2.945 1.113 -3.609 0.342 -1.616 4.871 1.554 1.087 2.903 -4.811 -2.534
 7.184 0.073 -3.761 8.071 -0.934 -3.757 -5.457 -1.605 -2.164 -1.546
 -5.514 5.058 5.640 -0.413 -3.719 1.216 -7.361 2.782 -4.693 3.092 5.891
 -5.463 -1.844 4.987 -2.518 0.236 -5.904 -3.660 3.456 0.024 -5.345 3.907
 1.367 0.311 -3.703 4.254 = (48)
2.756 0.988 -3.651 0.215 -1.869 4.969 1.470 1.049 2.932 -4.892 -2.727
 7.311 0.100 -3.824 8.313 -0.771 -3.564 -5.437 -1.602 -2.266 -1.614
 -5.642 5.027 5.447 -0.511 -3.801 1.395 -7.512 2.914 -4.640 3.006 5.941
 -5.237 -1.766 5.065 -2.436 0.132 -6.120 -3.600 3.433 0.051 -5.564 4.171
 1.335 0.280 -3.647 4.244 = (157)
2.813 1.113 -3.609 0.342 -1.616 4.871 1.554 1.087 2.903 -4.818 -2.534
 7.184 0.073 -3.761 8.071 -0.853 -3.757 -5.503 -1.605 -2.164 -1.546
 -5.514 5.058 5.640 -0.413 -3.719 1.216 -7.361 2.782 -4.693 3.092 5.891
 -5.463 -1.844 4.987 -2.518 0.236 -5.904 -3.660 3.456 0.024 -5.345 3.907
 1.367 0.311 -3.539 4.254 = (134)
2.756 0.988 -3.651 0.215 -1.869 4.969 1.470 1.049 2.932 -4.892 -2.727
 7.311 0.100 -3.824 8.313 -0.771 -3.564 -5.437 -1.602 -2.266 -1.614
 -5.642 5.027 5.447 -0.511 -3.801 1.395 -7.512 2.914 -4.640 3.006 5.941
 -5.237 -1.766 5.065 -2.436 0.132 -6.120 -3.600 3.433 0.051 -5.564 4.171
 1.335 0.280 -3.605 4.229 = (215)
find: 2.813 1.113 -3.609 0.342 -1.616 4.871 1.554 1.087 2.903 -4.818 -2.534
 7.184 0.073 -3.761 8.071 -0.853 -3.757 -5.503 -1.605 -2.164 -1.546
 -5.514 5.058 5.640 -0.413 -3.719 1.216 -7.361 2.782 -4.693 3.092 5.891
 -5.463 -1.844 4.987 -2.518 0.236 -5.904 -3.660 3.456 0.024 -5.345 3.907
 1.367 0.311 -3.539 4.254 -> (134)
Table of tags by key:
-3.718 -> z_659
-2.163 -> z_767
-3.801 -> z_786
-3.720 -> z_388
-2.164 -> z_675
-3.719 -> z_696
key (134) 26:  -> z_696
find: 2.945 1.113 -3.609 0.342 -1.616 4.871 1.554 1.087 2.903 -4.811 -2.534
 7.184 0.073 -3.761 8.071 -0.934 -3.757 -5.457 -1.605 -2.164 -1.546
 -5.514 5.058 5.640 -0.413 -3.719 1.216 -7.361 2.782 -4.693 3.092 5.891
 -5.463 -1.844 4.987 -2.518 0.236 -5.904 -3.660 3.456 0.024 -5.345 3.907
 1.367 0.311 -3.703 4.254 -> (48)
find: 2.756 0.988 -3.651 0.215 -1.869 4.969 1.470 1.049 2.932 -4.892 -2.727
 7.311 0.100 -3.824 8.313 -0.771 -3.564 -5.437 -1.602 -2.266 -1.614
 -5.642 5.027 5.447 -0.511 -3.801 1.395 -7.512 2.914 -4.640 3.006 5.941
 -5.237 -1.766 5.065 -2.436 0.132 -6.120 -3.600 3.433 0.051 -5.564 4.171
 1.335 0.280 -3.605 4.229 -> (215)

1.861 0.437 1.707 0.067 -6.268 2.952 1.012 -2.841 -3.456 -3.114 1.397
 3.880  (144)
2.763 3.241 3.396 4.353 -5.245 3.668 0.404 -3.338 0.021 1.921 -0.700
 -4.045  (215)
-4.127 4.131 -2.901 -6.478 3.647 1.661 -3.422 0.351 -2.971 -3.464 -1.492
 4.643  (48)
-1.997 -3.149 -1.595 -2.873 -0.566 1.695 -4.290 4.782 6.260 4.244 -2.029
 3.160  (21)
-4.127 4.131 -2.901 -6.478 4.475 1.661 -3.422 0.351 -2.971 -3.464 -1.492
 4.643  (134)
2.763 3.241 3.396 4.353 -5.245 3.668 0.404 -3.338 -2.521 -3.279 -0.571
 4.480  (16)
-2.333 0.443 0.011 -1.413 1.339 -5.522 -1.158 3.706 3.244 3.979 -1.351
 -3.933  (157)
-0.379 -0.114 0.912 0.314 2.948 -4.304 -0.003 -3.004 -2.760 -2.261 0.942
 -3.945  (156)
2.763 3.241 3.396 4.353 -5.245 3.668 0.404 -3.338 -3.814 -2.858 3.792
 -2.095  (195)
1.361 -0.940 0.585 -0.497 2.499 4.527 -2.379 -1.596 -2.657 -1.628 1.421
 -3.786  (136)
Table of tags by key:
-3.463 -> z_654
-1.628 -> z_496
-1.627 -> z_630
-3.464 -> z_822
4.527 -> z_807
key (136) 10:  -> z_496
find: -4.127 4.131 -2.901 -6.478 4.475 1.661 -3.422 0.351 -2.971 -3.464 -1.492
 4.643 -> (134)
find: 1.861 0.437 1.707 0.067 -6.268 2.952 1.012 -2.841 -3.456 -3.114 1.397
 3.880 -> (144)

0.271 -0.384 -0.829 -0.152 -2.227 3.010 -1.091 1.777 0.321 -2.563 1.536
 2.998 -0.152 0.334 0.707 -0.394 1.741 0.975 -> (180)
-0.670 0.829 1.386 -2.009 0.622 2.240 -2.190 1.518 -2.541 -1.580 1.647
 0.705 -2.009 -0.163 -0.938 -1.802 1.066 -2.689 -> (153)
-1.229 0.158 1.299 0.297 2.165 0.118 4.154 -0.022 2.132 0.288 -0.084
 -2.133 0.297 0.592 -0.630 0.499 1.523 -1.773 -> (195)
0.812 0.770 -0.589 0.025 -2.408 -0.975 -1.807 -3.169 1.058 3.297 0.138
 -2.201 0.025 -1.254 6.730 0.200 -1.627 1.616 -> (157)
-1.128 -0.640 1.246 -1.122 -0.649 1.701 -2.087 1.181 -1.687 -2.690 2.297
 1.619 -1.122 -0.635 3.020 -0.879 1.755 -0.934 -> (134)
-0.842 -1.838 1.203 -1.380 1.224 -2.072 1.483 -0.491 0.733 0.924 -0.266
 -1.147 -1.380 0.872 -1.172 2.921 -3.269 2.238 -> (136)
1.593 -0.656 0.545 0.619 -1.162 0.211 -1.684 -2.869 0.532 2.967 -0.408
 -1.952 0.619 -0.245 -3.347 1.394 -2.041 1.358 -> (21)
1.263 0.016 -2.914 3.086 -0.047 -1.875 -1.365 -0.990 -0.329 0.235 0.061
 2.993 3.086 -0.173 -3.555 -1.118 -0.479 1.414 -> (144)
0.683 -2.124 1.484 0.253 -0.292 -0.532 0.031 -1.378 0.668 2.512 -0.366
 -1.384 0.253 -0.117 -1.083 2.718 -3.269 1.243 -> (48)
0.540 -2.550 1.204 -0.198 0.190 -1.207 0.233 -1.207 0.643 2.277 -0.399
 -1.383 -0.198 0.796 -1.519 2.794 -3.555 1.732 -> (156)
2.064 -1.101 0.355 0.346 -1.502 -0.177 -0.900 -3.058 0.948 2.767 -0.126
 -1.662 0.346 -1.043 -2.684 1.874 -1.936 1.525 -> (215)
tags:
-0.648 -> z_535
1.224 -> z_665
-0.649 -> z_444
-2.087 -> z_642
-0.650 -> z_42
key (134) 5:  -> z_444
find: 2.064 -1.101 0.355 0.346 -1.502 -0.177 -0.900 -3.058 0.948 2.767 -0.126
 -1.662 0.346 -1.043 -2.684 1.874 -1.936 1.525 -> (215)
find: -1.128 -0.640 1.246 -1.122 -0.649 1.701 -2.087 1.181 -1.687 -2.690 2.297
 1.619 -1.122 -0.635 3.020 -0.879 1.755 -0.934 -> (134)

-0.771 0.388 1.953 2.720 -3.581 1.588 -0.845 0.674 -0.044 -4.024 3.199
 0.221 0.303 -2.685 -1.494 0.028 4.337 -1.193 -1.711 -0.683 2.512 -0.415
 -0.187 1.732 0.233 0.218 2.674 1.692 -2.066 -1.962 -2.088 -0.786 2.125
 0.298 -0.771 2.210 -2.118 3.117 1.264 1.575 0.323 -1.858 -0.293 -0.034
 -1.879 -1.741 -0.458 1.816 -1.175 3.994 3.246 -0.095 0.923 2.057 0.782
 -0.016 1.029 1.910 -2.145 2.391 0.715 0.606 -0.640 : (21)
-0.771 1.148 1.953 2.720 -3.581 1.588 -0.845 0.674 -2.926 -4.024 3.199
 0.221 3.414 -2.685 -1.494 0.028 4.337 -1.193 -1.711 -0.683 2.512 -0.415
 -0.102 1.732 0.233 0.218 2.674 1.692 -2.066 -1.962 -2.088 3.621 2.125
 0.298 -0.771 2.210 -2.118 3.117 1.264 1.575 0.323 -1.858 -0.293 -0.034
 -1.879 -1.741 -0.458 1.816 -1.175 3.994 3.246 -0.095 0.923 2.057 0.782
 -0.016 1.029 1.389 -2.145 2.391 0.715 0.606 -0.640 : (134)
1.640 -2.571 -1.108 4.291 2.520 0.272 -3.663 1.723 -2.030 -1.614 -1.983
 0.986 2.621 2.909 -0.062 -0.666 -2.795 -0.301 -0.842 1.854 -1.335
 -0.004 4.874 -0.702 -2.505 1.751 0.205 3.064 0.534 -2.407 4.191 2.457
 1.452 -0.691 -4.117 3.826 3.413 0.536 -0.935 1.087 -7.884 -2.012 -2.974
 -2.222 0.301 -3.222 -0.151 1.105 -0.634 1.590 1.428 5.086 1.505 -0.042
 -0.111 -2.160 0.978 0.596 3.964 2.878 -3.692 1.565 4.424 : (136)
-0.393 -1.736 -1.945 0.744 -0.276 -0.341 1.511 -1.476 -1.222 -3.222
 -3.593 1.459 0.774 2.651 -2.148 0.901 0.808 0.953 -0.902 2.472 -1.844
 -3.907 0.229 3.743 0.580 -2.455 2.229 2.379 -5.100 -1.250 5.065 1.253
 0.917 -1.490 2.331 -2.709 -1.563 -0.776 -1.129 -1.919 -0.007 1.252
 0.682 1.955 0.685 -0.573 4.710 -0.597 1.067 1.336 1.416 -4.208 0.790
 -3.763 1.919 -2.532 5.611 -2.692 -1.476 -0.138 -2.621 0.033 3.702 : (180)
-2.010 -1.732 -0.990 -1.333 0.299 -1.201 0.710 0.582 0.798 -3.142 -2.931
 0.681 0.025 1.275 1.146 0.593 2.317 1.675 -1.794 1.921 -1.603 -4.276
 -1.131 -0.181 -0.411 -5.779 0.617 0.691 0.213 -1.419 1.308 -3.236 1.224
 -2.612 1.236 -2.849 -0.500 -1.943 -0.473 -1.934 1.374 5.744 0.019 0.406
 0.618 0.186 3.936 0.260 2.749 4.215 -1.194 1.215 -1.596 -3.664 -1.846
 -3.062 2.649 0.166 2.619 1.883 3.176 -0.318 1.098 : (144)
3.559 -1.346 -2.490 2.771 -0.061 0.175 -1.037 -0.011 -1.296 1.416 -2.624
 2.037 -1.217 0.851 -0.223 -3.067 -0.337 1.406 -1.107 -1.956 -0.241
 1.879 1.949 -0.493 -1.226 0.776 -0.731 0.513 -0.057 1.900 5.732 -0.050
 1.357 -1.520 -2.680 1.030 -1.625 -0.219 2.602 -0.682 -3.278 -2.197
 0.519 2.678 1.201 -2.381 2.283 1.004 -1.563 -0.622 0.801 -0.776 5.097
 -1.781 -1.278 1.118 1.531 3.156 1.286 -1.386 1.134 -0.667 0.127 : (48)
2.185 -4.026 -0.855 -1.599 0.674 1.331 0.186 0.877 -5.001 3.391 0.804
 -0.230 1.050 -1.030 -1.411 0.651 1.652 1.575 0.595 -1.127 -4.633 2.081
 -1.231 -0.097 -4.192 1.009 -2.080 0.566 0.459 2.215 3.104 -1.721 1.712
 -0.213 -0.446 2.770 1.162 -1.871 -0.144 1.241 -0.427 -1.517 3.136
 -1.464 -3.218 2.749 -1.959 2.333 0.074 0.041 -2.615 0.375 2.551 2.335
 1.945 1.905 -0.825 3.254 -0.436 -1.215 -0.571 -4.099 -1.417 : (16)
tags:
3.156 -> z_953
-2.692 -> z_958
1.910 -> z_306
2.037 -> z_489
3.254 -> z_48
key (48) 58:  -> z_953
find: 2.185 -4.026 -0.855 -1.599 0.674 1.331 0.186 0.877 -5.001 3.391 0.804
 -0.230 1.050 -1.030 -1.411 0.651 1.652 1.575 0.595 -1.127 -4.633 2.081
 -1.231 -0.097 -4.192 1.009 -2.080 0.566 0.459 2.215 3.104 -1.721 1.712
 -0.213 -0.446 2.770 1.162 -1.871 -0.144 1.241 -0.427 -1.517 3.136
 -1.464 -3.218 2.749 -1.959 2.333 0.074 0.041 -2.615 0.375 2.551 2.335
 1.945 1.905 -0.825 3.254 -0.436 -1.215 -0.571 -4.099 -1.417 -> (16)
find: -0.393 -1.736 -1.945 0.744 -0.276 -0.341 1.511 -1.476 -1.222 -3.222
 -3.593 1.459 0.774 2.651 -2.148 0.901 0.808 0.953 -0.902 2.472 -1.844
 -3.907 0.229 3.743 0.580 -2.455 2.229 2.379 -5.100 -1.250 5.065 1.253
 0.917 -1.490 2.331 -2.709 -1.563 -0.776 -1.129 -1.919 -0.007 1.252
 0.682 1.955 0.685 -0.573 4.710 -0.597 1.067 1.336 1.416 -4.208 0.790
 -3.763 1.919 -2.532 5.611 -2.692 -1.476 -0.138 -2.621 0.033 3.702 -> (180)
find: -0.771 0.388 1.953 2.720 -3.581 1.588 -0.845 0.674 -0.044 -4.024 3.199
 0.221 0.303 -2.685 -1.494 0.028 4.337 -1.193 -1.711 -0.683 2.512 -0.415
 -0.187 1.732 0.233 0.218 2.674 1.692 -2.066 -1.962 -2.088 -0.786 2.125
 0.298 -0.771 2.210 -2.118 3.117 1.264 1.575 0.323 -1.858 -0.293 -0.034
 -1.879 -1.741 -0.458 1.816 -1.175 3.994 3.246 -0.095 0.923 2.057 0.782
 -0.016 1.029 1.910 -2.145 2.391 0.715 0.606 -0.640 -> (21)

-3.866 4.548 0.936 -1.509 0.129 -0.976 2.689 -0.898 3.277 -3.245 -3.083
 -3.830 -3.332 -1.862 -2.862 1.396 0.649 2.142 -0.845 0.113 0.338 -3.032
 -2.239 -1.138 -1.495 -1.051 0.316 -2.675 -1.570 -1.129 -1.290 -0.282
 -3.851 -4.648 -3.590 -1.210 2.160 1.838 -2.824 -0.692 3.604 0.729 0.213
 3.841 0.555 1.154 -1.359 2.339 0.761 -0.303 2.331 -3.202 -1.628 -8.381
 1.152 -0.849 2.312 0.887 1.457 -3.556 0.599 -> (21)
1.254 0.207 2.700 0.126 4.413 2.555 1.478 2.120 3.386 1.045 3.082 0.776
 4.247 1.031 -1.189 0.679 1.880 1.891 1.488 -0.102 2.302 -0.203 0.981
 0.375 1.837 -2.109 -2.091 1.283 -2.789 6.290 -0.471 -0.442 1.837 4.031
 -0.462 -0.477 -2.036 -3.613 -3.210 -4.012 0.073 -5.480 1.825 -3.686
 -0.346 -2.932 -3.090 -5.354 1.328 1.686 2.016 4.071 -0.428 0.333 2.227
 1.103 -1.562 -3.668 -0.936 0.497 1.660 -> (144)
1.003 0.913 2.154 0.131 5.183 1.538 0.373 2.222 3.478 0.617 3.290 -0.650
 3.376 1.227 -0.500 -0.436 2.950 4.119 0.361 -0.360 2.569 0.875 0.521
 -1.288 1.061 -2.631 -1.995 1.486 -2.071 7.316 -0.517 0.993 1.577 4.699
 0.272 0.210 -0.210 -3.484 -1.791 -3.080 -1.034 -5.163 1.026 -3.194
 -1.299 -2.624 -4.137 -4.909 1.415 0.669 3.263 2.637 -0.387 0.160 3.563
 -0.151 -0.699 -3.102 -1.389 -0.339 1.508 -> (180)
1.269 1.470 -3.945 -3.186 -2.216 0.354 -3.023 -0.951 0.769 4.480 -4.518
 0.148 0.137 1.885 0.881 -3.614 1.556 1.401 -1.111 -1.282 1.124 1.465
 1.558 0.145 0.204 4.039 0.784 1.754 -1.857 -1.167 1.085 3.558 -0.855
 -1.468 0.767 -0.167 -2.085 3.827 6.482 2.312 -1.408 4.136 -1.871 1.450
 6.165 -2.061 3.557 4.645 0.584 -2.438 -1.704 0.442 1.496 -1.028 0.606
 -1.136 3.106 3.042 3.846 -0.167 -0.170 -> (16)
Table of tags by key:
1.415 -> z_6
1.466 -> z_979
-3.186 -> z_819
0.583 -> z_975
1.465 -> z_425
0.584 -> z_117
key (16) 49:  -> z_117
find: -3.866 4.548 0.936 -1.509 0.129 -0.976 2.689 -0.898 3.277 -3.245 -3.083
 -3.830 -3.332 -1.862 -2.862 1.396 0.649 2.142 -0.845 0.113 0.338 -3.032
 -2.239 -1.138 -1.495 -1.051 0.316 -2.675 -1.570 -1.129 -1.290 -0.282
 -3.851 -4.648 -3.590 -1.210 2.160 1.838 -2.824 -0.692 3.604 0.729 0.213
 3.841 0.555 1.154 -1.359 2.339 0.761 -0.303 2.331 -3.202 -1.628 -8.381
 1.152 -0.849 2.312 0.887 1.457 -3.556 0.599 -> (21)
find: 1.003 0.913 2.154 0.131 5.183 1.538 0.373 2.222 3.478 0.617 3.290 -0.650
 3.376 1.227 -0.500 -0.436 2.950 4.119 0.361 -0.360 2.569 0.875 0.521
 -1.288 1.061 -2.631 -1.995 1.486 -2.071 7.316 -0.517 0.993 1.577 4.699
 0.272 0.210 -0.210 -3.484 -1.791 -3.080 -1.034 -5.163 1.026 -3.194
 -1.299 -2.624 -4.137 -4.909 1.415 0.669 3.263 2.637 -0.387 0.160 3.563
 -0.151 -0.699 -3.102 -1.389 -0.339 1.508 -> (180)
find: 1.254 0.207 2.700 0.126 4.413 2.555 1.478 2.120 3.386 1.045 3.082 0.776
 4.247 1.031 -1.189 0.679 1.880 1.891 1.488 -0.102 2.302 -0.203 0.981
 0.375 1.837 -2.109 -2.091 1.283 -2.789 6.290 -0.471 -0.442 1.837 4.031
 -0.462 -0.477 -2.036 -3.613 -3.210 -4.012 0.073 -5.480 1.825 -3.686
 -0.346 -2.932 -3.090 -5.354 1.328 1.686 2.016 4.071 -0.428 0.333 2.227
 1.103 -1.562 -3.668 -0.936 0.497 1.660 -> (144)

-0.589 6.060 -0.193 5.349 -3.414 : (215)
0.111 7.560 -3.086 2.416 -4.033 : (156)
-4.282 5.826 -2.372 3.236 -5.212 : (153)
0.827 5.084 -2.989 7.308 -5.845 : (48)
-6.231 7.503 9.009 2.736 3.283 : (180)
tags:
7.503 -> z_790
7.502 -> z_429
9.009 -> z_782
9.008 -> z_488
-2.372 -> z_925
key (180) 3:  -> z_782
find: -6.231 7.503 9.009 2.736 3.283 -> (180)
find: -4.282 5.826 -2.372 3.236 -5.212 -> (153)

1.320 -7.117 0.834 -0.531 0.811 -5.276 -4.761 0.713 -7.006 -4.118 3.287
 -6.336 : (156)
-0.047 -8.106 -0.314 -1.497 -0.110 -6.619 -5.946 -0.753 4.937 -2.861
 0.445 -2.487 : (144)
-0.047 -8.106 -0.314 -1.497 -0.110 -6.619 -5.946 -0.753 -7.830 -5.124
 1.494 -7.286 : (136)
Table of tags by key:
1.493 -> z_393
-6.336 -> z_737
3.288 -> z_76
0.445 -> z_934
3.286 -> z_557
3.287 -> z_398
1.494 -> z_186
-0.531 -> z_993
key (156) 11:  -> z_398
find: 1.320 -7.117 0.834 -0.531 0.811 -5.276 -4.761 0.713 -7.006 -4.118 3.287
 -6.336 -> (156)
find: -0.047 -8.106 -0.314 -1.497 -0.110 -6.619 -5.946 -0.753 -7.830 -5.124
 1.494 -7.286 -> (136)
find: -0.047 -8.106 -0.314 -1.497 -0.110 -6.619 -5.946 -0.753 4.937 -2.861
 0.445 -2.487 -> (144)

-4.092 -0.884 -7.496 0.742 -3.733 -0.068 0.457 : (144)
2.959 -1.595 5.732 -2.058 4.392 0.094 0.075 : (134)
-1.976 1.176 -0.132 -4.959 0.183 0.460 0.406 : (136)
-0.856 -5.433 -2.356 5.282 0.296 1.746 -0.748 : (157)
-5.704 -2.595 2.848 -3.861 -1.210 6.754 0.896 : (48)
-4.326 -3.144 2.515 -5.645 -3.036 3.253 1.130 : (195)
-5.538 -0.815 3.009 -7.768 -5.320 3.331 0.579 : (153)
Table of tags by key:
0.580 -> z_453
-5.320 -> z_783
0.579 -> z_831
0.406 -> z_137
0.578 -> z_778
key (153) 7:  -> z_831
find: -5.704 -2.595 2.848 -3.861 -1.210 6.754 0.896 -> (48)

3.573 1.594 -2.914 -0.033 1.804 1.704 2.462 -1.235 -3.579 -3.069 0.296
 -4.869 -4.339 -3.523 5.294 -0.438 -3.042 1.141 -2.682 -0.663 1.616 = (180)
-4.264 0.376 0.088 -2.811 1.100 -3.708 -3.335 -1.817 3.409 3.858 -1.004
 5.115 5.606 4.636 -6.471 -0.520 2.787 1.299 2.203 1.725 2.085 = (156)
-0.045 6.010 -3.627 -2.494 4.944 -3.739 -4.351 -4.890 -1.945 -1.348
 -2.393 -0.250 2.275 -0.306 -3.843 -2.442 2.528 6.226 -0.112 0.576 5.102 = (134)
2.449 -0.526 0.342 -2.997 1.248 -0.968 0.990 -0.855 -1.164 2.344 1.428
 2.015 2.234 2.639 1.708 3.092 3.727 0.417 1.463 -1.064 2.989 = (215)
tags:
-2.997 -> z_802
-0.032 -> z_40
-0.033 -> z_254
-2.811 -> z_797
-2.996 -> z_189
-1.164 -> z_566
-2.494 -> z_756
key (215) 4:  -> z_802
find: 3.573 1.594 -2.914 -0.033 1.804 1.704 2.462 -1.235 -3.579 -3.069 0.296
 -4.869 -4.339 -3.523 5.294 -0.438 -3.042 1.141 -2.682 -0.663 1.616 -> (180)
find: 2.449 -0.526 0.342 -2.997 1.248 -0.968 0.990 -0.855 -1.164 2.344 1.428
 2.015 2.234 2.639 1.708 3.092 3.727 0.417 1.463 -1.064 2.989 -> (215)

